In the rows, zero is written as 128.
One turn moves every row onto another: examples first, then more rows asked
k818: [117 127 128 134 161 124 104 123 114 112 142  86 115  95 142  85 143  87
 121 143 131 150 142 123 103 153 155 136  98 143 117 121 113 131 105 143
 110 127 112 102 140 116 105  85 163 132 156 134 125 109 131 145 109 129]
k306: [150 120  81 137 134 109 105 136 125 125 139 123 163 112 124 119 131 109
 165 119 131 157 157 137 124  97 148 136 131 100 147 121 103 144  94 103
 104 130 152 137 128 120 136 109 151 176 131 107  97 144 114 138 158 102]
k721: [100 134 113 121 125 112 107 133 109 124 128  81 112 126 114 131 111 131
 161 166 139 122 115 125 122  93 148 146 138 108 160  91 121 134 120 123
 102 117 122 118 124 139  96 110  99 135  98 148 118 158  95 101 140 159]
k951: [ 95 109 141 129 138 106 138 133  94 131 111  99 112 119 124 111 150 149
 145 128 108 139 125 137 148 137 149 124 121 109 129  73 138 129 133 116
 110 131 162 125 112 154  83 113 179 125 120 109 134 132 130 157 122 123]
k958: [129 131 142 124 123 137 102 120 135 115 161 105 175  82 124 140 137 136
 123 142 111 155 143 124 161 107 116 100 137 124 141 137 129 131 126 121
 110 127 114 108 105 132 130 145 131  91 142 112 137 121 102 117 123 136]
k910: [145 114 123 166 135 143 104 106 122 129 148 115 106 157 117 123 120 166
 143 141 115 164 128 114 157 109  86 106 136 101 146 115 118 135 124 134
 149 172 152 145 126 120  98 101 144 128 124 122 147 107 134 134 125  90]
k977: [123  98 115 156 121 144 123 153 126 143 156 104 122 113 100 113 134 133
 124 154 137 139 156 165 118 115 145 120 120 116 138  97 132 126 133 126
 135 140 104 131  95  74 115 153 137 140 111 128 123 141 135  98 164  79]
k902: [106 127 113 133 125 128 111 130 110 140 133  76 120 117 120 134 109 118
 167 149 123 103 106 111 122 100 148 147 139 115 161 111 128 119 129 123
 110 118 127 118 131 145 105 115  98 118 100 146 105 148  94 108 150 161]
k482: [108  99 115 121 152 156 112 125 126  98 137 139 137 148 127 108 116 132
 119 139  80 108 148 114 110 118 143 117 112  87  97 117 126 138 132 131
 131 124 130 145 107 107 129 134 160 144 138  90  83 104 121 153 125 146]
k798: [153 129 131 134 125 101  87 148 100  89 126 123 116 130 138 123  97 100
 166 129 144 145 124 123 158 126 142 160 175 110 127 115 147 143 112 165
 129 168 131 126 143  96 116 103 122 153 117 152 117 131 119 133 100 132]
k598: [102 101 129 125 145 119 153 166 109 139 102 110 106 122 114 111 145 139
 143 113 115 131 141 126 166 144 139 108 116 101 130  84 139 131 136 106
 119 142 170 133 124 121  95 109 175 124 113 118 133 138 130 147 130 123]
k829: [112 102 116 130 151 155 110 114 127 104 138 135 143 150 116 101 123 122
 132 128  78 115 152 124 128 107 146 129 112  93  98 123 119 143 124 120
 130 124 112 141 115 123 136 138 166 150 142  90  79 102 140 154 132 132]
k794: [150  78 112 123 134 138 111 162  94 123 155 128 101 136 104 123 124 129
 145 161 121 135  90 116 104 108 159 129 102 127 124 151 138 123 133 150
 107 146 129 178 128 129 125 135  99 129 140 147 145 115 144 127 140 152]
k651: [127 110 124 125 148 144 107 143 108 110 134  66 109 104 138  95 141  91
 129 127 135 166 139 126 106 142 149 144 123 137 103 134 114 118 109 143
 108 133 123 118 163 109  97  76 161 123 141 126 123  97 136 146 105 117]
k708: [163 129 121 112 131 139 109 170 125 142 117 101 118 122  96 118 110 130
  96 127 158 128 128 147 122  94 184 142 141 119 158 123 117 141 129 141
  80 146 124 135 136  98  95 115 142 130 135 103 139 138 120 175 143 112]
k242: [152  90 112 118 140 141 112 153 101 108 159 117  86 131 101 131 141 128
 138 138 118 122  87 113 102 107 161 126 107 123 119 157 134 117 119 151
 104 134 120 170 136 131 124 127 104 122 147 143 155 121 149 134 145 149]
k988: [141 137 131 122 119 113  92 157 109  89 121 129 116 122 123 117 101 100
 174 130 134 151 132 111 158 148 147 155 163  96 129 119 144 129 110 176
 120 152 131 120 135  99 107 109 134 157 112 160 107 136 114 128 100 137]
k832: [129 108 139 132 134 167 110 176 114  84 106 134 152 166 107 127 109 120
 141 138 112 106 117 122 128 121 124 120 140 106 131 122 117 146 103 133
 120 128  82 138 142 137 131 155 120 115 131 100 136 137 115 145 129  78]
k154: [152 124 143 138 121 125 107 128 134  99 166 107 165  97 133 143 132 137
 115 157 121 158 139 108 146 121 123  95 120 120 146 140 117 144 126 120
 127 133  95 110 123 146 124 143 151 101 156 111 152 118 126 111 113 141]
k66: [ 99 150 118 130 135 149  66 146 132 135 129 132 142 137 128 125 133 114
 116 128 148 138 129 136 105 114 155 154 131 111 130 159 123 111 117 171
 132 108 141 138  91 129 119 124 141 153 124 100 118 133 135  96 104 115]
k35: [135 122 150 139 121 134 106 112 146 105 161 110 164  94 144 132 138 128
 127 156 114 157 135 117 150 118 123  91 137 125 143 136 114 142 128 116
 128 132 103 108 108 145 137 139 136  94 131 107 148 126 121 114 117 142]
k973: [101 111 130 130 135 106 143 151 109 135 117  93  98 116 132 119 144 139
 152 114 105 131 126 123 148 131 153 109 113 108 121  73 133 137 136 110
 109 139 165 122 108 132  86 111 181 132 119 115 122 137 146 146 118 123]
k990: [152  85  97 125 153 144 109 156  98 114 155 106 109 134  97 127 144 128
 134 146 127 116  97 117 113 106 151 134 104 128 111 171 148 114 129 147
 107 126 120 171 154 143 127 117 119 126 141 130 141 127 133 124 145 152]
k391: [154 126 123 105 125 131 116 177 121 143 112 114 120 118  92 110 104 126
 114 115 143 127 133 148 139  86 186 154 145 117 160 125 114 148 121 134
  85 150 103 146 140 104 108 126 133 125 134 110 131 138 127 170 151 102]
k742: [ 92 146 121 137 134 150  78 135 142 148 132 129 143 129 116 131 134 114
 108 130 143 136 127 141 100 108 168 142 129 101 129 166 132 125 112 159
 128 105 129 140  97 127 120 129 128 148 126 120 104 137 136  91 112 100]
k618: [124 101 158 169 150 148 120 122 103 137 114 112 120 143 122 134 115 142
 127 138 113 115 133 122 104 141 175 176 148  82 125 119 120 136  97 159
 137 118 123 132 141 140 133  86 124 144 164 114 113 145 127 117 151 113]
k321: [141 105 125 172 138 144 103 105 106 110 148 109 102 155 113 130 128 156
 135 134 113 150 120 116 149 117 103 114 125 114 142 110 110 129 124 124
 162 184 147 155 135 118 101 117 147 117 121 131 147  99 129 131 129  92]
k444: [145 133 146 136 137 132 150 145  80 110 124  83 139 143 152 127 128 126
  88 150 125 145 168 126 128 135 158 114 139  85 127  99 110 159  97 135
 131 143 116 144 143  84  94 134 109 133 137 123 103 131 143 134 136  88]
k330: [152 128 138 126 136 134 145 161  74 102 123  86 151 137 162 129 125 127
  83 156 123 144 175 115 132 130 153 115 123 102 131  96  99 147 100 137
 127 146 124 137 132  82 106 135 109 129 131 120 118 138 139 137 136 110]
k840: [126 119 136 130 157 129 106 124 115 111 138  74 120 109 142  96 147  89
 120 125 136 164 134 113 107 150 143 130 120 146  98 128 106 123 104 153
 107 123 114 110 162 111 104  83 154 132 141 132 115 110 131 154 117 135]
k456: [117 136 109  99 142 119 124 175 126 139 107 134 123 127 120 161 127 121
 114 135  92 131 128 126 118 127 105 116 132  93 121 131 134 161 157 151
 110 138 129 129 104  94 129 122 134  93 138 140 145 117 141  96 141 150]
k553: [147 124  84 148 137 114 105 138 119 117 154 135 158 109 128 120 117 117
 151 121 138 165 160 126 126 102 137 149 123 100 143 122 101 140  99 105
 112 137 171 123 131 120 137 106 146 171 129 108 110 134 124 122 168 114]
k371: [122 117 143 137 138 173 119 181 104  72 110 122 148 150 108 126  95 119
 137 136 122 107 121 120 134 121 121 134 140 108 132 115 116 133 112 142
 118 127  89 116 137 143 123 150 113 116 112 102 147 134 109 132 133  79]
k19: [128  92  95 155 107 156 119 149 118 131 173 113 117 107  90 107 128 135
 123 153 137 130 150 151 116 120 149 124 117 119 128  98 130 123 145 129
 120 137 113 134  96  76 110 154 133 144 104 127 132 136 121 107 155  89]
k244: [131 136 111 109 132 112 113 180 111 134 114 128 108 128 117 137 113 126
 130 146  98 131 137 113 117 135 118 119 142  96 129 139 146 178 149 185
 114 139 115 137  96  89 119 128 134  96 137 131 152 114 151 109 139 125]
k505: [123 128 111 110 138 109 117 177 125 144 103 127 124 117 122 159 118 116
 117 124 106 134 124 107 128 123 109 107 145 105 122 134 140 167 159 168
 113 135 124 138  99  81 127 134 141 103 136 139 147 109 143 103 132 131]
k867: [150 135 141 138 141 125  88 157 103  98 132 120 126 144 127 120  97 105
 167 134 142 155 122 115 166 129 134 160 163 105 116 117 140 135 116 165
 119 177 137 128 157  93 107 113 120 150 143 142 103 130 109 137  98 132]
k230: [131  89 132 163 128 157  91 107 107 103 145 114 105 145 111 126 125 162
 135 154 113 156 129 104 134 108 113 113 130 108 146 112 106 140 100 126
 156 166 148 160 127 128 104 113 141 123 127 131 154  94 140 120 110  97]
k995: [105 118 108 126 131 134 106 131 107 127 138  84 123 110 127 120 106 118
 146 154 132 103 101 107 128 100 134 146 133 114 160 104 134 111 119 125
 107 118 104 118 135 135 111 106  86 120 115 156 106 150  86 115 137 151]
k4: [133 106 154 170 147 142 131 118  99 136 119 119 115 149 112 137 101 150
 123 130 112 111 138 110 110 141 173 172 143  77 121 111 114 143 108 148
 127 115 133 119 142 146 120  89 122 142 160 106 134 140 111 126 139 122]

k867 turns into k818
k391 turns into k618
Where do these go?
k910 turns into k154
k371 turns into k66
k840 turns into k973

